First come named turns, each shown by rows before and after it. For each pair of rows after them, which turns, in which order, take the first row to the second? The first pair is done for you.
Z_75 (before -> after):
[ 16   1  19   3  -1  -9 -28 -32  -7   4   0   0 -32  11  23  -1 -19  -1
  13  24   0 -28  -7  24   9  33  29 -30]  ->  [ 18 -26 -12   5   7 -32 -18  28  10  31  34  18  -4  -8  20 -38  -6  22
   3   9  -4   4 -13   8  19   7  -6   2]
[ -1 -37 -21  -1  -6  -3  -8  42  27  15  16   3  20   8  16 -27  28  15
 -10 -19  15  26 -16 -13  14  -7 -22  12]  ->  [  1 -18  -9 -22 -38  26   8   3  14  -9 -27 -23   0 -11   7  22  25 -11
 -11 -15  29  17  -1 -32 -26  -9   9 -13]
[-19  12  15  13   9   8  -1 -14  -9  -2  -1   0   2   1   5  -2  15   5
  -5   9   2  -5   4   6   8  16  -5 -10]  ->  [-16   5   4  11   8   3   3   7  -3   5   9   8   9  -3   5 -10  17  10
  -8   3  -3   6   1  -2   9  -2 -15  -2]
[ -5  -9   7  14  -3   7 -14  -6  -1 -12  -7 -15   9   9  12  -4   7 -17
  -3   4  -7 -16  -5  13  14  11  -1  -1]  ->  [  0 -14  -2  16  -7   2  -3  15   1   0   5  -8  20  -1   9 -13  10  -8
  -6   0  -7  -1  -5   0  12  -5 -15   8]
Z_911 (before -> after):
[ -2  11  12  12   3  -3  -4   6  -1  -9  -6  -9   2  12  -4  -8  -2   2
  -5   1  10  -3  -8   8  19  15 -10  -1]  ->  [ -3   8  10  12   6  -4   1  12  -1 -13  -9  -9   6   7  -2  -7  -1   2
  -7   1   6   0 -11   5  19  14 -11   1]
[-16   0   8   8  14 -14  16  -4  -2  -2  14  11   0 -10 -15 -19  -9   9
   4   6  -2  -3   9   6   7   2  -7  11]  ->  [-13  -1   8   6  11 -15  15  -4   2   2  13   9   2 -11 -16 -14  -8  11
   2   5   1  -2  13   9   0   5  -5   9]
[ -9  -5  10 -24 -13  -3  -1 -16   2 -10 -12  -2  10 -13   3  38 -14 -19
   3   6  -2  -7  -8  -5   3  17  -4  -2]  ->  [ -8  -9   5 -18 -11  -5 -12 -16  10  -3 -12  -3   9 -11   9  35 -14 -17
   5  10  -4 -11 -14   5  13  24  -2  -3]
[  1   7  12   0 -19   8 -13 -10   1 -23 -33 -17 -10  32  13   3 -14   1
  -8   5  25 -15  -3  11   6   5  23 -10]  ->  [  6   2  12   7 -16   4 -25  -7   5 -19 -26 -16   1  32  17  -4 -10   3
  -6   0  24 -15  -7  16  12  11  17  -9]
Z_574 (before -> after):
[ 10   5 -14  -5 -15   7 -16 -14   1   0 -21 -24 -19  -5   5  25 -11  -7
   7  -3   4  -6  -3  -5 -15   8  23 -11]  ->  [ -5  18   6  15   5  15  -2  -6 -13 -23  -7 -10  11  14   0  -8  12  -1
  -5 -17 -12  -5 -20 -17  21  -7   5  -2]
[  4  11 -33 -17 -57   5 -24 -14  10   5 -37 -20 -16 -36  -1  40  -6  -6
  -1  12   9  -1   7 -20 -33   8 -17 -14]  ->  [-22  39   2  19 -31  19   0 -10 -11 -41 -24  -4  26  -3 -14  -1  27 -12
 -24  -8 -12   2 -21 -36  21  -9 -39  -1]
[ -4 -24 -15 -24 -14  -2  -8  -5  -4   8 -16 -10   7 -43  -7   5  18  -6
   3   2   7  13  24 -22  -3 -20  36  10]  ->  [-15 -12   1 -12  -6  14  -3  -3 -12 -14 -15  -4  31 -30 -13  -9  34 -11
  -9  -8  -5  16  18 -28  12 -30  27  11]
[ -3  -7 -10  23  -6   3   7  17  -3  -4  -3 -19  13   8  -8  -8  -2   7
  -7  -1   0  13 -11   6  -2  -6   1  14]  ->  [  5 -16 -17  16 -11   3   3  16   1   9  -3 -24   7  -1 -10   3  -8  12
  -3   4  -2  16  -4   5  -7  -2   8  16]

(2 to 3 turns a pair)
[  9   8   3  -2  -7   0  -6 -12  -9 -10 -20 -10 -16   0   5  30   8  -9
  -3  -3  14 -13  -3 -12 -21   7  15  -9]  ->  [  8  12   7  17   6   4 -18  -2  -5 -15  -6  -9   3  24  19   3  22  -3
  -9  -5   3 -17 -19   2  12   7   8  -6] | Z_911, Z_911, Z_574
[-14  -5 -27   6 -28  13 -31  36   9   4  17 -24  33  31  12   5  46   4
   6 -21  -2  20  -4 -22  21 -30  -7  20]  ->  [ -2   0 -27 -11 -44  18 -46  -1   6  10  -8 -46  -3  26  12  47  28  -8
  21  -3  13   1  13  -5 -14  -5  24   0] | Z_574, Z_75
[  3 -19  -4  17  13   0 -47  14  24   2   6   0   6  34  40 -24   8  33
  20 -11 -15 -16 -11   3  45  12 -16  32]  ->  [  8  -4   8 -12 -34  33 -25 -23  13 -20 -49 -31 -13   6  20  42  12  -6
  21  -6   6 -19   9 -39 -16  -6  14   2] | Z_75, Z_75
[-18   8  24  20  51  -2   6   7 -43 -32  31  15  27  10 -18 -21  12  27
 -20 -12 -34  23 -24 -16  36 -19 -19  11]  ->  [-19  18  36  20  48   3   0 -17 -48 -43  18  12  14  22 -12 -10   9  23
 -16  -4 -33   4 -22   1  41   0  -5  -6] | Z_75, Z_75, Z_75
[-15   6  32  -1  -1 -22  46  -1  -4 -19 -15  33  27 -14 -20  -7   1   5
 -26 -24 -18  13   9 -17  -1 -37 -23  -7]  ->  [-13  21  49  -4   1 -17  24 -45 -12 -30 -39  17  -4   2 -15  16 -18  -6
 -13  -6 -12 -17  22  14  -6   1   5 -22] | Z_75, Z_911
[ 13 -15 -37 -19  -4 -30   8  40  18  45  29  17   3 -39  10   9  -8  24
  -4  11  -6  16   7 -14  -9  -3  -8  14]  ->  [ -8  39  27   3  11   5  -9 -45 -20 -19  -6  -3 -16  22  13  22  -7  -2
  -5  23  -6 -35  -9  18  27  38  23 -16] | Z_75, Z_75, Z_574
[ -9  11   2 -11  -4   5  13 -10  -6  -5 -12   8   1 -18  -5  -2   6   2
  10 -10   0  -4   8 -14 -10  -7   3  -3]  ->  [ -5   1 -11 -14   4  -9  -6  -2   6  13   3   8  -6 -16   2  -6  -9  12
  15  -4   1  -6  10   6 -10  10   5  -1] | Z_75, Z_75, Z_574
[ 25 -12   0  14  -8  -7 -42  37  29  20  16  -6  13  20  -4 -12  25  18
  -1  -9  -4  14 -38  17  13 -16   3  41]  ->  [ 29  -1   7 -12 -33   4 -45  -8  21  16 -18 -25 -22   9  -9  41   2  -4
  12  15  13  -1 -15  17 -28  -1  32  12] | Z_911, Z_574, Z_75
[  3   6  -6  -4   1   7  25   1   4  -1   4   3  -6 -27 -11   9  20 -12
  -7  -6  -6  21 -20 -22 -35 -29 -17   3]  ->  [  2   6  -2  16  31 -11 -12  -1  11  15  24   7  -8   9  16 -19  11   2
  -3   2 -16   1 -35  26  11   7 -22  11] | Z_75, Z_911, Z_75
[ -4  12   9  48 -14   4 -27 -21  10 -22 -36 -29  -9  24  19 -22  24  -7
   8   7 -15 -11 -24  14  38  15 -14 -37]  ->  [  2  -3 -15  27 -46  14  10  14  23 -17 -42 -32  10 -18   3  -8  40 -14
  -1  -6  -9  25 -12 -39  -1 -35 -29 -29] | Z_75, Z_75
[ 11 -18 -18   1  -4  -5 -12  48   6  21  24   3  25 -18  12 -12   6   3
  -7   2   3   6   4  11   1 -23 -21  21]  ->  [-10  24  27   9 -10  33   3   1 -30 -36 -12  -8  25   1   4   7  20 -20
 -15   0   1 -14  -3   0   8 -21   1  -4] | Z_75, Z_574, Z_75
[  3  -3  -2   0  20 -15  -2  -7 -14   7  19  16  -3   3   4 -16  -7  19
  -2   2   8   1  -2  15  10  20  -8   2]  ->  [ -6   6   4   3  18 -12  -5 -21 -22   5   8   9 -14   9   6  -4  -7  10
   2   4   8  -6  -2  17   3  23   2  -7] | Z_75, Z_75, Z_75
[ 18 -16  17  -9   5  15 -36 -33  36  -2   3 -11  -1  39   4  14  29 -12
  -6   7 -20  -8  -5  -4  11  16  28  28]  ->  [ 18 -12  16 -16  -7  21 -30 -34  35  -4  -6 -17  -5  31  -5  22  28 -15
  -3   6 -20  -7  -1 -21  -5   8  36  24] | Z_75, Z_75, Z_75
[-21  13   7  21   2  -2   7   5 -11 -24  12  11  30  11  -8 -21  27 -13
  -4 -12   1  -1 -15 -17  30 -22 -12  18]  ->  [-25  16  12  25   3   3   0  -7 -14 -26   2   8  25  22  -6 -23  21 -15
  -3  -9   2  -5 -19 -12  35 -15  -4  12] | Z_75, Z_75, Z_75
[  3 -12   4  14  18 -22  12  20   3   1  19  30   8   1   0 -27   2   5
 -11  -1 -17  13 -12  -9  19  -8 -11  25]  ->  [ -3  12  28   0   5   2   5 -37 -16 -29 -24   4 -19  12   0   8  -8 -20
  -4  16  -2 -17  -3  -1   4  12  24  -5] | Z_75, Z_75
